In the rows, zero is written as 128.
The rows of M fall into 4 groups, and each row is roughly a mix of its group's hidden directions.
M, 169 rows:
[[146 161 102  81 118 111 143  93 152 150 164 120]
 [106 105  84 120 151 129 145 133 101 107  90  80]
 [149 115 106 102 100  84 161 114 131 127 142 180]
 [164 168 138 119 127 157 134 153 107 119 172 170]
 [127 115 106 133  77 168 131 147 123 171 126 167]
 [ 94 104 161 157 124 116 153 121 145 151 148  74]
 [ 86 150 150 114 119 133 111 137 147 118 175 179]
 [157 150 123 157  89 130 161  99 138 153  79 124]
 [132  92 144 121  82 144  91 171 148 152 145 112]
 [108 130 103 100 128 168  84 101  95 132  89 127]
 [163 123 118 154 122  89 150 143 112  71 100 115]
 [130  94 119 135 125 127  72 123  99 137  82  94]
 [120 198 124 123 165 149 131 133 148 163 137 117]
 [127  95 110  93 157 128 150 152 164 141 131 179]
 [ 91 142 115  93  89 166 122 117 150 138  87 147]
 [ 97 122  87 138 166 105 162 124 150 139  89 103]
 [103 146 150 105 101 168 142 124 118  73 159 120]
 [104 132 159 135 162 169  74 116 115 120 110 104]
 [167 133  88 113  93 121 127 120 172 115 172 126]
 [162 153 107 113 121 104 187 134 147  98 130  99]
 [129 120  78  72 131 102 139 109 108 132 103 101]
 [ 96 187 138 117 130 103 155  82 136 108 124 129]
 [150 126 154 133 101 136  89 114 168 137  71 134]
 [139 159 119 115 139  81 127  95 151 140 183 144]
 [148 150  91 123 131  85 152 157  88 107 155 145]
 [152 143  75 108 116 176 140 134 154 138  94 136]
 [135 131 110 168 132  95 115 129 127 199 131 109]
 [130  57 124 122 124 107 160 160 124 144 109 149]
 [146 146 145 167 152 120 172 130 124 174 102  99]
 [145 127 123 133 169  81 115 118 122  76 114  91]
 [117 169 113 171 169 134 130 119 131 143  86 160]
 [129 137 130 135 106 194 115 149 163 133 145  89]
 [172 145 127 133 162 105 158 129 138 114 179 158]
 [108  94 157 122 132 119 196 148 113 152 109 133]
 [126 118 146 167 146  72 164 155 116 152 134 152]
 [113 147 117 101 173  84 110 104 115 108  86 131]
 [140 158 156 123 131 138 154 151  70  84 145 131]
 [ 94 137  77 176 147 124 157 146 134 138 104 114]
 [116 126 155 110 148  77 151 120 102 100 101 170]
 [142  96 123 137 100 142 166  98 155 135 131  71]
 [ 74 157 141 104 138 163 118 170 138 138 100 127]
 [118 127 146 177 143 102 127 148 161  73 110 121]
 [126 169 122 113  87 148 142 123 157 155 171 159]
 [131 119 148 183 147  86 103 129 108 101 124  92]
 [114 180 138 110  91 160 172 108 147 120 125 114]
 [144 140 154 178 114 128 134 154 115 115 190 125]
 [117 133 178 127 117  88 115 140  74 155 144 141]
 [192 133 128 138 172 122  82 134 121 140 130 130]
 [164 115 151 191 107 114 158 127 100 119 129 143]
 [ 84 159 163 154 138 152  99 117  99 156 152 127]
 [ 89  88 152 157  89 121 123 114  92 118 152 108]
 [167 136  91 102 128 110 126 187 115 137 158 116]
 [145 129 113 104 120 165  97 185 140  86 131 126]
 [110 159 143 140 102 122  89 121  97 106 182 149]
 [127  89 164 103  92 137 155 114  95 112 135  89]
 [114 118  99 113  78 120 135 104 122  66 143 131]
 [112  96 186 132 110 128 152 109  98 112  91 115]
 [115 169 168  75 142 139 100 115 118 117 130  98]
 [137 110  64 110 137 101  91 157 124 126 122 156]
 [150 153 120 167 111  92 181 147 107 106 113 119]
 [122  78 128 117 131 145 158 174 124 167 162 134]
 [124 160 158 153 137 159  85 135 146 169 155 150]
 [ 98 163 150 102 151 166 123 109 124 111 111  79]
 [149 111 138 131 123 104 145  82 158 176  99 100]
 [131 176 106 161 110 118 154 175 122 107 102 107]
 [102 171 131 145 117 136 142 112  79 169 113 159]
 [116  98 148 171 120 116 112 119 135 190 129 157]
 [108 157 107 115 111 155 145 117 155  88  75 112]
 [124  92  99 110  98 106 133 132 153 126 122  64]
 [132 115 120 107 174  80 124 112 121  88 108  94]
 [ 61 143 129 103 136 110 155 113 156 119 100 147]
 [125 102  81 100 141 139 130 125 138 126  61 125]
 [160 111 143 147 117 145  85 182 122 146 147 159]
 [137 109 156  65 112 103 109 100 140 128  91 130]
 [152 122 155 132 136 137  92 159 145 110 186 159]
 [132 165 129 125  91 182 109 109 152 141 166 134]
 [167  79 151 126 157 115 120 148 171 134 100 125]
 [141 119 124 188 134 123 106 166 128  76 141 127]
 [121 151 131 160 139 171  97 162 135 149 160 166]
 [115 103  88 145 143 141 170 179 121 103 151 134]
 [163  95 132 164 100  88  95 118 111 137 126 162]
 [107 158  75 136 148 120 151 119 101  99  88 143]
 [164 129 129 121 174 109 144 141 136 110 187 154]
 [158 193 147 119 109 148 133 131 139 112 172 134]
 [157 112 131 145  97 145  63 128  97 158 128 129]
 [138 107  94  99 113  96 132 108 158 136 125  70]
 [125 122 165 102 142  88 119 120  82 102  87 115]
 [135 162 135 127 113 117 116 150  64 112 174 130]
 [ 82 113 106 135 118 123  98 123 130 119  60 128]
 [146 147  90 144 127  83 108 128 148 156 174 151]
 [ 87 107 103 168 153 102 115 124 100 114  95 156]
 [139  96 116 133  72 158 154 144 113 146 111 167]
 [134 125 152 129 152 101 132 140 120  59  89 111]
 [187 151 124 132 158 123 112 137 109 132 143 180]
 [163 135 132 145  91 145 157 105  88 165 104 104]
 [ 70 158 142 164 136 126 139 142  93 140 149 154]
 [ 81  96 174 119 137 113 145 147 124 157 150  98]
 [160 137 133 119 179  78 117  96 149 110 114 147]
 [130 123 119  78 140 140 147 123 184 132  95 163]
 [171 112 150 148  92 130 131 133 163  96 164 156]
 [128 120 122  80 118  97 134 127 117  90 107  71]
 [126 170 146 100 160  84 105 108  94 142 137 105]
 [150  99 135 143 162 103  84 135  87 121 152  97]
 [ 86 106 121 142 128 140 160 163 153  94  93 101]
 [145 128  82 177 148 111 172 107 127 137 136 154]
 [126 106 105  81 107 105 147 111 149  99  87 156]
 [ 91 106 156 141 163  80 138 147 146 129 155 157]
 [132 171  78  83 111 103 119 124 148 101 129 141]
 [145 139  98 109 112 116 117 120 177 148 187 138]
 [118 123 126 160  98 133  85 120 131 116  62 111]
 [155 106  80 147  95 129 160 142 152 138 164 106]
 [119 166 115 139 158 173 127 166 156 169 133 121]
 [ 76 143 111 108 133  98 163 114 110  89 100 126]
 [156 126 101 133 153 139 180 155 152 126  79 124]
 [ 75 127  90 115 101 106 103 100 113 122 159 107]
 [ 98 174 150  84 128 153 113 108 157 134 156 146]
 [166 126  97 159 102 173 141 157 135  96 109 113]
 [ 81 160 150  99 139 126 127 143 108 116  85 166]
 [114  96 105  98  90 163 130 147 131 163 113 166]
 [133 108  70 149 126  80 113 151 104 112 121 152]
 [146 137 141 152  98 164 153 130 134 163 186 138]
 [103 141 122 148 135 121  64 120  93 144 139 168]
 [ 94 122 137 146  96 171 186 105 144 118 130 135]
 [150 114 118 152  93 169 157 171 127 109 158 148]
 [157 111 109 165 156 144 151  77 158 136 107 117]
 [ 75 115  95 167 147  98 142 112 111 132  97 116]
 [ 97 120  89 108 150 120 113 118 104 193 120 135]
 [127  91  92 157 114 114 162  92 166 157 117 131]
 [142 171 112  94 137 107 176  91 111 106 142 135]
 [ 89 105  82 164 124 132 102 169 112 147 141 128]
 [111 125 149 142 106 167  92 167 144  82 140 110]
 [151 123 120 128 115 170 167 163 110 129 177 103]
 [149 132 142 180 115 104  81 111 132 116  85 125]
 [115  71 131 148 155 105  88 163 141 121 112 144]
 [163 142 115  91 130 146 169  98 115 149 113  83]
 [150 150  85 121 144  91  84  87 122 109 140 123]
 [103 106 143 122 141 123  97 159 123 136 187 168]
 [153 111 102 114 130 156 107 172 143  74 105 120]
 [131 105 166 139  87 134 146 101  86  84 124 134]
 [148 120 116 115  91  96 153 146 155 122 150 185]
 [145  84  94 127 124 115 172 159 144  94 101 119]
 [100 117 160 111 137 193 119 137 139 127 112  88]
 [147  91  89 110  83  92 126 128 154 119 153 108]
 [123 130 113  82 131 135  96 105 161 131  82 167]
 [131 126 128 119  98 117 156 159 172 153 169 169]
 [147 153  95 150 151 141 102 130 158 170 166 154]
 [104 105 103 144 141  83 150  82 140 139  87 134]
 [103 151 143 171 145 145 175 142 121 154 126  86]
 [156 104 134 160 109 102 124 150 136  76 139 170]
 [133 139 140 126 110 150 137 138 183 152 189 124]
 [ 95 122 146 159 179 126 126 147  82 130  98 145]
 [150 141 101 140  67 131 148 154 142 134 140 173]
 [109 182 126  97 159 107 148  79 115 120 128 120]
 [161 143 167 114 109 150 149 121 116 159 172  93]
 [160 111  84 158 111  99 138 133 117  98  95 163]
 [133  99 122 102 164  72 114 110 112 113  93 149]
 [112 157 110 119 140 159  93 143 124  96  89  82]
 [122 139 114 185 104 119 113  80 145 162 113 142]
 [108 112 133 135 148  73 122 129  91 114  81 153]
 [152 111 113 133 160 115 120  94 119 105 128  60]
 [131 180 137 104 140 125 171  95 150  93 124 104]
 [161 127  96 149 156 130 119 149 157 170  89 155]
 [119  99 128 124 176  93 147 129 180 117  98 127]
 [118 129 105 129 115 111 183  84 139 135 142  80]
 [128 153 119 130 127 172 152 177  86  94 132 135]
 [139 151  99 115 148  54 133 113 152 129 140 115]
 [157 148  89 100 172  85  99 119 131 120 111 133]
 [121 115  97 116 126 175  91 136 157 164 146  93]
 [104 158 110 107 168 132 131 112 125  75  96 102]]
Here is one row of each group, with its name. Which group are the others in?
[152 151 157 192 139  98 148 126 109 107 136 111]
<133>
[128  77 131  94 130  84 128 135 105  79 128 131]
<112>
[140 125  96  89 174 140 133 136 144  72 120 115]
<106>
[106 155 122 118  93 157 157 166 116 105 170 150]
<33>

[ 99 134 172 137 151 176 126 110  97 139 106  95]
<133>
[116  92 118 106 102  84 136  92 155 156 107 102]
<33>
[169 142 117 100 117 105 140 157  93 102 161  92]
<33>
[117 157 117 124 147 158 140 176  68 137 133 114]
<112>
[122 132 154 167 118 126 183 160  95 127  94 124]
<133>
[143  88 142 165 104 174 138 168 146 138 132 105]
<133>
[138  96 146 131  70 120 138 144 131 167 154 164]
<33>
[127 138 124 120  74 161 134 147 153 151 150 178]
<133>
[126 121  81 114 116 110 143  79 166 109  91 131]
<112>
[109 182  82 101 131 140  83 128 138 127 121 114]
<133>
[144  74 103 152 101 125 146 121 163 145 108 163]
<33>
[134 172 131 127 148 107 128 114 152  89 162 177]
<106>
[119  90 129 184 131  90 131 147  95 142 110 152]
<33>
[137 132 119 185 132  88 134 107 178 152 118 134]
<112>
